[[ 18  -8 -28   4 -25  30  19   5   9 -10 -11  10 -16  19  36]
 [-20   8  26  -3  23 -25 -19  -3 -12  10  12  -9  17 -22 -39]
 [ -1   5  25  -7  31 -38 -21  -7   4  13  15  -9  13   8  -5]]
->
[[-20   8  26  -3  23 -25 -19  -3 -12  10  12  -9  17 -22 -39]
 [ -1   5  25  -7  31 -38 -21  -7   4  13  15  -9  13   8  -5]
 [ 18  -8 -28   4 -25  30  19   5   9 -10 -11  10 -16  19  36]]

[[  2  11  -2   1]
 [ -2  -8  34 -28]
 [ -1   3 -17  16]]
->
[[  2  11  -2   1]
 [ -1   3 -17  16]
 [ -2  -8  34 -28]]

[[-10  -8  -7  -8  -1 -30  15  -1   8  -1   3  18 -12  18]
 [  0   3 -36   1  -2   7  12   9 -28 -25  26  -1  24   0]
 [ -5   5   6   0  -3  -3 -20 -13  12 -19  15   2  -1  -8]
 [ -4  -5   5   6 -16  26   0 -20  14 -14  14  -5   4 -21]
 [ -6  10   0  10  -3  -1 -15  24   7   4  -3  -8   7 -14]]
->
[[ -6  10   0  10  -3  -1 -15  24   7   4  -3  -8   7 -14]
 [ -5   5   6   0  -3  -3 -20 -13  12 -19  15   2  -1  -8]
 [  0   3 -36   1  -2   7  12   9 -28 -25  26  -1  24   0]
 [ -4  -5   5   6 -16  26   0 -20  14 -14  14  -5   4 -21]
 [-10  -8  -7  -8  -1 -30  15  -1   8  -1   3  18 -12  18]]

[[ 13  39  13 -28]
 [-21   2 -16   7]
 [ 12   0   4 -12]
 [-13  26 -12 -18]
 [ -6 -15   6 -18]
 [ -7 -18 -13   8]]
->
[[ 13  39  13 -28]
 [-13  26 -12 -18]
 [-21   2 -16   7]
 [ 12   0   4 -12]
 [ -6 -15   6 -18]
 [ -7 -18 -13   8]]

[[  0  -5 -13  30   4 -21  -1 -28  -1  11   6 -13 -35]
 [ 26 -16   3  -7  26  -1 -10  14 -25   0   0  -1  -4]
 [-14  -4 -12   9 -14 -16 -30  17  -3   1  14 -15  27]
 [-22  19 -13 -24 -12  -7 -17 -10   7   0 -10  -6   4]
 [  7 -18  -4   0 -21   5  -8  24   1   2   3   3  10]
 [ -2 -13 -12   2  -7  23 -20 -31 -18  -7  -1  -8  26]
 [ 10 -29   1   3  22  10  -3 -21 -19   5  17  12 -26]]
->
[[-22  19 -13 -24 -12  -7 -17 -10   7   0 -10  -6   4]
 [-14  -4 -12   9 -14 -16 -30  17  -3   1  14 -15  27]
 [  0  -5 -13  30   4 -21  -1 -28  -1  11   6 -13 -35]
 [ -2 -13 -12   2  -7  23 -20 -31 -18  -7  -1  -8  26]
 [ 26 -16   3  -7  26  -1 -10  14 -25   0   0  -1  -4]
 [  7 -18  -4   0 -21   5  -8  24   1   2   3   3  10]
 [ 10 -29   1   3  22  10  -3 -21 -19   5  17  12 -26]]

[[ 17  19   7   3  10   4]
 [ 24 -35  34 -16  25 -15]
 [ -9  25 -16  26  -7  26]
 [ 14  36 -19 -30  12  -7]
 [-13  16  18   7   7  -3]
 [ 30  22  -1  16  36  16]
 [ -2  -2   3   2   0  -1]
 [  3   6  -3  10   2   2]]
->
[[ 14  36 -19 -30  12  -7]
 [ -9  25 -16  26  -7  26]
 [ 30  22  -1  16  36  16]
 [ 17  19   7   3  10   4]
 [-13  16  18   7   7  -3]
 [  3   6  -3  10   2   2]
 [ -2  -2   3   2   0  -1]
 [ 24 -35  34 -16  25 -15]]

[[ -1   4 -24  -6   3  -5  -2  11  -3  32   7   2]
 [ -3   5   7 -15  -5  19   1   6   0 -18  16  -8]
 [  1   3  -6 -11   0  29   1   0   0  16  21 -15]
 [  3  -1  12  -2   0 -15  -3   2   1  -6  -9  15]
 [  1  -4   5  13   6   8  -1   4   0   5   4   2]]
->
[[ -3   5   7 -15  -5  19   1   6   0 -18  16  -8]
 [ -1   4 -24  -6   3  -5  -2  11  -3  32   7   2]
 [  1   3  -6 -11   0  29   1   0   0  16  21 -15]
 [  3  -1  12  -2   0 -15  -3   2   1  -6  -9  15]
 [  1  -4   5  13   6   8  -1   4   0   5   4   2]]

[[ -2  26  -9  37   8  -3]
 [  0  13   7  18 -11 -38]
 [-26  12  20   8 -15 -11]
 [ 24 -20   9   2 -20   6]
 [  9 -13  17   0  25  -4]
 [  8  -8   5 -12  -9 -11]
 [ 23   3  25  26 -15 -41]]
->
[[ -2  26  -9  37   8  -3]
 [  0  13   7  18 -11 -38]
 [-26  12  20   8 -15 -11]
 [ 23   3  25  26 -15 -41]
 [  8  -8   5 -12  -9 -11]
 [  9 -13  17   0  25  -4]
 [ 24 -20   9   2 -20   6]]
